50 stands for zero in the data rows.
Here are some points:
(70, 21, 68, 41, 59, 52, 48, 27, 58, 65, 89, 68, 44, 67, 74, 45, 79, 47, 20, 23, 32, 0, 99)
(31, 92, 38, 62, 66, 40, 70, 71, 44, 31, 28, 12, 53, 28, 20, 56, 27, 40, 92, 84, 61, 99, 0)
(41, 77, 44, 73, 65, 34, 70, 85, 39, 24, 29, 20, 49, 17, 24, 59, 25, 38, 90, 80, 68, 97, 0)
(42, 80, 39, 70, 48, 35, 59, 84, 46, 30, 14, 20, 52, 28, 20, 61, 25, 41, 91, 89, 61, 99, 0)
(52, 45, 57, 37, 39, 58, 37, 53, 57, 56, 63, 56, 58, 64, 65, 58, 58, 49, 43, 44, 43, 47, 61)
(48, 44, 59, 38, 36, 62, 28, 21, 60, 58, 68, 80, 58, 66, 67, 41, 74, 65, 32, 27, 36, 10, 97)
(49, 70, 47, 62, 43, 28, 68, 83, 47, 48, 24, 20, 43, 34, 21, 51, 41, 42, 84, 91, 58, 67, 0)
(50, 14, 73, 37, 27, 73, 22, 7, 63, 62, 84, 90, 63, 80, 95, 43, 81, 75, 17, 11, 18, 0, 99)
(57, 3, 59, 24, 40, 74, 13, 17, 57, 81, 84, 94, 52, 86, 88, 44, 81, 71, 0, 11, 45, 0, 99)
(58, 27, 65, 25, 36, 64, 22, 10, 53, 86, 79, 79, 58, 81, 86, 37, 79, 73, 11, 30, 37, 0, 99)
(43, 64, 52, 57, 70, 49, 42, 52, 47, 49, 39, 41, 47, 50, 42, 50, 40, 54, 49, 49, 63, 71, 32)
(42, 83, 40, 67, 55, 40, 76, 95, 46, 24, 24, 9, 57, 25, 16, 66, 17, 44, 99, 97, 56, 99, 0)
(45, 22, 59, 31, 36, 75, 23, 5, 55, 63, 95, 95, 55, 82, 98, 47, 69, 73, 5, 11, 36, 0, 99)
(58, 37, 56, 47, 51, 50, 40, 28, 62, 46, 47, 69, 56, 59, 56, 58, 60, 73, 38, 50, 38, 39, 81)
(59, 6, 73, 33, 34, 62, 11, 26, 51, 69, 84, 85, 61, 86, 89, 46, 73, 56, 2, 28, 45, 3, 99)
(37, 72, 31, 63, 74, 41, 75, 99, 54, 23, 26, 19, 47, 26, 16, 72, 16, 38, 95, 96, 80, 99, 0)
(34, 81, 35, 66, 59, 37, 61, 99, 53, 27, 11, 16, 55, 30, 27, 61, 13, 39, 91, 98, 65, 99, 0)
(62, 30, 76, 39, 47, 57, 35, 18, 54, 61, 82, 69, 53, 69, 82, 53, 83, 52, 8, 3, 32, 2, 93)
(39, 63, 46, 62, 39, 32, 55, 87, 38, 39, 37, 34, 52, 28, 26, 51, 38, 40, 83, 67, 63, 98, 0)
(61, 35, 46, 32, 52, 55, 9, 26, 88, 50, 75, 98, 44, 84, 84, 64, 75, 57, 25, 24, 54, 13, 99)
(39, 76, 26, 62, 55, 42, 68, 99, 35, 32, 19, 19, 45, 17, 7, 51, 10, 35, 99, 89, 68, 99, 0)
(32, 88, 27, 68, 47, 28, 70, 99, 41, 29, 22, 21, 46, 34, 13, 55, 13, 32, 93, 91, 66, 99, 0)
(38, 83, 26, 74, 60, 22, 56, 86, 56, 14, 21, 33, 46, 29, 5, 70, 28, 37, 99, 83, 78, 99, 0)
(39, 65, 38, 48, 47, 57, 52, 64, 41, 49, 34, 34, 57, 44, 28, 50, 30, 49, 67, 69, 58, 70, 20)
(36, 66, 34, 65, 65, 26, 81, 77, 44, 35, 29, 29, 44, 48, 12, 54, 23, 38, 68, 78, 56, 88, 12)
(57, 30, 64, 39, 64, 60, 52, 11, 38, 66, 70, 68, 48, 62, 55, 47, 60, 48, 14, 18, 42, 22, 83)
(44, 76, 54, 69, 44, 36, 83, 93, 24, 30, 40, 5, 45, 19, 27, 61, 34, 18, 78, 65, 52, 95, 0)
(41, 79, 43, 57, 45, 52, 67, 79, 48, 29, 26, 18, 55, 22, 36, 72, 35, 38, 96, 78, 52, 96, 0)
(50, 56, 53, 61, 49, 41, 62, 60, 45, 30, 29, 43, 53, 37, 28, 54, 41, 47, 73, 62, 46, 80, 24)
(55, 45, 52, 59, 49, 38, 43, 44, 41, 52, 42, 59, 46, 68, 45, 44, 53, 47, 38, 60, 56, 35, 57)
(49, 37, 59, 38, 48, 51, 46, 45, 60, 56, 55, 60, 56, 53, 61, 52, 65, 57, 40, 45, 37, 46, 62)
(46, 32, 56, 44, 61, 46, 42, 34, 62, 48, 58, 62, 59, 66, 67, 53, 55, 56, 41, 54, 56, 38, 72)
(53, 32, 58, 44, 55, 57, 19, 11, 45, 71, 74, 87, 42, 64, 58, 40, 73, 59, 21, 11, 51, 18, 99)
(44, 29, 49, 51, 46, 60, 44, 58, 63, 52, 61, 57, 61, 59, 60, 52, 54, 76, 41, 57, 37, 43, 47)
(37, 77, 33, 65, 40, 42, 61, 85, 37, 30, 15, 24, 44, 20, 13, 57, 21, 36, 91, 79, 75, 90, 0)
(61, 38, 50, 43, 48, 71, 40, 41, 58, 53, 54, 58, 48, 47, 55, 59, 65, 59, 49, 21, 40, 31, 67)
Here are 12 more points, each followed by its number:
(58, 36, 60, 44, 50, 52, 51, 20, 63, 66, 75, 72, 34, 55, 72, 42, 75, 50, 15, 28, 50, 0, 99) 0
(27, 90, 40, 70, 43, 33, 81, 89, 42, 24, 18, 15, 63, 27, 18, 55, 32, 41, 99, 93, 48, 99, 0) 1
(38, 87, 39, 62, 54, 39, 71, 80, 44, 35, 31, 20, 49, 29, 27, 58, 19, 39, 87, 95, 58, 99, 0) 2
(49, 33, 44, 46, 58, 59, 43, 61, 53, 46, 56, 57, 51, 47, 61, 64, 47, 56, 40, 45, 55, 57, 48) 3
(67, 35, 63, 41, 40, 63, 29, 14, 70, 52, 59, 82, 49, 66, 72, 54, 72, 71, 29, 29, 28, 10, 99) 4
(40, 72, 35, 56, 48, 40, 53, 85, 42, 38, 18, 30, 45, 22, 11, 60, 35, 44, 83, 70, 62, 94, 0) 5
(84, 39, 43, 45, 55, 25, 82, 42, 58, 64, 21, 44, 44, 46, 64, 24, 57, 8, 49, 48, 50, 17, 58) 6
(31, 73, 38, 62, 60, 39, 66, 70, 43, 30, 30, 29, 56, 35, 22, 54, 28, 39, 85, 72, 67, 98, 3) 7
(71, 51, 58, 37, 49, 46, 44, 56, 49, 59, 64, 56, 49, 53, 41, 45, 66, 60, 47, 37, 47, 53, 43) 8
(46, 61, 39, 52, 50, 56, 45, 66, 43, 45, 41, 44, 47, 44, 40, 54, 36, 51, 59, 51, 55, 71, 30) 9
(42, 77, 45, 59, 61, 30, 75, 67, 43, 41, 39, 23, 48, 43, 26, 52, 35, 36, 81, 79, 68, 87, 15) 10
(43, 72, 44, 58, 64, 26, 80, 94, 50, 36, 20, 15, 56, 33, 21, 57, 23, 42, 98, 99, 60, 99, 0) 11
Which two of these numbered points are nearest to each point below, ignoring the direction in which the first points spread most? Their numbers follow each, nearest first.
(51, 66, 36, 69, 62, 19, 77, 92, 47, 41, 28, 27, 34, 32, 16, 50, 28, 31, 92, 96, 96, 94, 0) > 10 0
(51, 45, 55, 48, 43, 58, 38, 30, 61, 43, 47, 62, 51, 57, 53, 59, 61, 58, 52, 35, 25, 36, 81) > 4 1
(58, 22, 62, 50, 39, 52, 30, 38, 43, 50, 66, 74, 47, 51, 64, 54, 78, 48, 35, 23, 56, 20, 91) > 5 9
(48, 47, 50, 58, 54, 43, 41, 68, 53, 38, 41, 51, 52, 32, 37, 57, 56, 44, 61, 47, 50, 67, 28) > 5 9
(44, 49, 57, 51, 46, 52, 48, 48, 50, 45, 54, 49, 54, 44, 46, 51, 58, 46, 65, 47, 54, 66, 47) > 7 5
(62, 28, 58, 39, 33, 60, 28, 23, 55, 61, 62, 79, 59, 58, 44, 28, 72, 65, 28, 12, 43, 4, 91) > 5 9
(72, 14, 60, 31, 32, 55, 18, 16, 60, 79, 82, 98, 37, 76, 83, 41, 88, 64, 2, 0, 31, 0, 99) > 5 8
(71, 19, 68, 35, 31, 52, 22, 10, 52, 87, 87, 94, 36, 73, 84, 36, 89, 67, 0, 5, 37, 0, 99) > 8 5
(53, 25, 61, 38, 43, 58, 37, 34, 57, 68, 65, 67, 61, 51, 61, 46, 65, 65, 36, 33, 38, 30, 69) > 5 11
(47, 89, 30, 69, 67, 30, 74, 99, 47, 32, 21, 10, 43, 21, 20, 66, 17, 42, 94, 92, 63, 99, 0) > 2 11
(52, 30, 53, 32, 32, 74, 40, 40, 38, 62, 58, 62, 61, 64, 60, 50, 54, 57, 26, 34, 36, 33, 72) > 9 5
(48, 71, 46, 66, 58, 35, 71, 70, 39, 47, 50, 29, 41, 42, 35, 58, 36, 32, 51, 61, 61, 80, 27) > 10 2
(54, 33, 45, 35, 51, 78, 25, 24, 60, 73, 76, 76, 42, 64, 68, 46, 71, 68, 16, 13, 37, 8, 97) > 9 5
(42, 15, 72, 39, 34, 62, 15, 7, 45, 62, 94, 94, 60, 71, 83, 45, 87, 56, 6, 13, 48, 6, 99) > 7 5
(55, 43, 50, 58, 57, 34, 59, 57, 37, 58, 57, 40, 43, 44, 45, 39, 46, 43, 58, 67, 77, 50, 37) > 10 0
(47, 69, 48, 56, 45, 57, 57, 67, 55, 38, 40, 33, 55, 38, 48, 63, 47, 50, 78, 71, 52, 70, 26) > 2 1
(64, 63, 48, 51, 52, 20, 68, 63, 40, 59, 48, 43, 35, 41, 19, 47, 38, 46, 60, 69, 62, 81, 27) > 8 10
(74, 40, 43, 57, 56, 18, 86, 40, 48, 55, 15, 38, 50, 42, 54, 22, 56, 8, 54, 51, 60, 29, 48) > 6 0
(98, 48, 53, 41, 43, 47, 80, 37, 67, 66, 48, 45, 55, 49, 80, 27, 62, 19, 27, 39, 28, 23, 67) > 6 0
(34, 60, 45, 55, 64, 46, 60, 63, 40, 36, 36, 32, 51, 45, 35, 50, 42, 43, 70, 64, 59, 74, 15) > 7 10
(22, 73, 33, 60, 61, 52, 64, 62, 47, 41, 36, 34, 48, 41, 40, 53, 22, 55, 70, 77, 49, 87, 30) > 2 7
(61, 24, 61, 28, 56, 52, 40, 28, 59, 79, 75, 79, 60, 73, 68, 43, 72, 73, 24, 43, 37, 22, 80) > 11 2
(57, 45, 54, 45, 43, 66, 37, 3, 57, 57, 62, 85, 50, 58, 66, 52, 66, 75, 33, 19, 28, 21, 99) > 4 9
(48, 66, 49, 62, 37, 30, 72, 72, 44, 18, 22, 35, 51, 42, 21, 57, 42, 45, 85, 72, 51, 87, 10) > 1 4
(40, 79, 40, 61, 53, 34, 74, 99, 49, 34, 19, 9, 58, 33, 18, 57, 20, 46, 94, 97, 62, 99, 0) > 11 2
(39, 88, 46, 52, 57, 30, 63, 54, 38, 44, 47, 36, 49, 38, 20, 45, 30, 55, 85, 86, 76, 96, 25) > 10 2
(52, 42, 47, 49, 62, 46, 57, 42, 49, 55, 62, 63, 36, 63, 48, 46, 49, 51, 32, 40, 46, 42, 75) > 10 0
(57, 29, 59, 40, 56, 56, 27, 47, 62, 50, 59, 62, 59, 60, 69, 53, 62, 62, 30, 41, 54, 30, 58) > 3 9
(35, 92, 33, 67, 48, 40, 56, 78, 49, 26, 20, 28, 47, 49, 38, 53, 24, 43, 88, 85, 58, 89, 5) > 2 9
(58, 52, 50, 51, 52, 40, 45, 44, 57, 46, 38, 63, 50, 48, 40, 52, 45, 66, 58, 66, 39, 57, 62) > 4 11
(80, 28, 53, 47, 54, 33, 71, 23, 57, 58, 22, 50, 50, 49, 78, 25, 71, 13, 26, 28, 44, 0, 72) > 6 0
(57, 51, 52, 55, 54, 48, 65, 32, 44, 67, 54, 49, 36, 44, 57, 43, 56, 50, 39, 46, 53, 25, 60) > 0 10
(59, 31, 71, 36, 52, 54, 41, 20, 48, 63, 77, 66, 51, 61, 70, 48, 75, 61, 24, 26, 40, 17, 91) > 10 2
(51, 54, 39, 57, 50, 44, 62, 45, 46, 39, 29, 51, 53, 42, 26, 50, 28, 64, 58, 78, 57, 56, 52) > 4 2
(53, 35, 54, 48, 47, 66, 51, 61, 59, 44, 48, 54, 53, 38, 54, 63, 52, 63, 55, 48, 36, 55, 43) > 3 9
(62, 34, 58, 25, 57, 69, 24, 16, 62, 84, 92, 86, 33, 64, 83, 39, 80, 68, 8, 20, 38, 8, 99) > 2 9
(43, 50, 48, 61, 55, 53, 50, 53, 47, 42, 35, 48, 39, 45, 52, 57, 48, 53, 42, 49, 46, 46, 46) > 9 3
(66, 54, 48, 65, 50, 27, 67, 52, 44, 62, 44, 43, 31, 35, 34, 39, 48, 22, 59, 50, 67, 49, 41) > 0 10
(41, 73, 54, 57, 53, 56, 59, 49, 47, 38, 41, 21, 48, 48, 41, 64, 35, 24, 71, 63, 53, 80, 26) > 2 10
(56, 43, 62, 52, 43, 40, 58, 59, 51, 58, 41, 39, 46, 43, 43, 44, 56, 45, 67, 64, 46, 35, 36) > 11 10
(42, 57, 59, 57, 55, 52, 66, 55, 23, 54, 61, 43, 38, 45, 46, 49, 39, 39, 34, 45, 60, 58, 51) > 10 9
(62, 78, 42, 53, 52, 29, 92, 87, 65, 55, 51, 22, 40, 40, 35, 51, 39, 45, 79, 86, 41, 79, 0) > 11 2
(47, 59, 48, 55, 41, 48, 52, 61, 55, 29, 35, 44, 67, 45, 55, 58, 48, 58, 64, 70, 42, 54, 42) > 1 4
(89, 82, 40, 52, 49, 28, 99, 82, 55, 42, 14, 13, 55, 26, 48, 32, 30, 7, 76, 80, 41, 69, 0) > 6 0
(82, 44, 21, 39, 55, 34, 83, 41, 56, 51, 10, 36, 41, 62, 66, 24, 37, 0, 32, 45, 56, 20, 57) > 6 0
(72, 5, 56, 23, 44, 80, 0, 26, 73, 71, 92, 98, 48, 74, 99, 58, 85, 71, 0, 2, 28, 0, 99) > 3 9
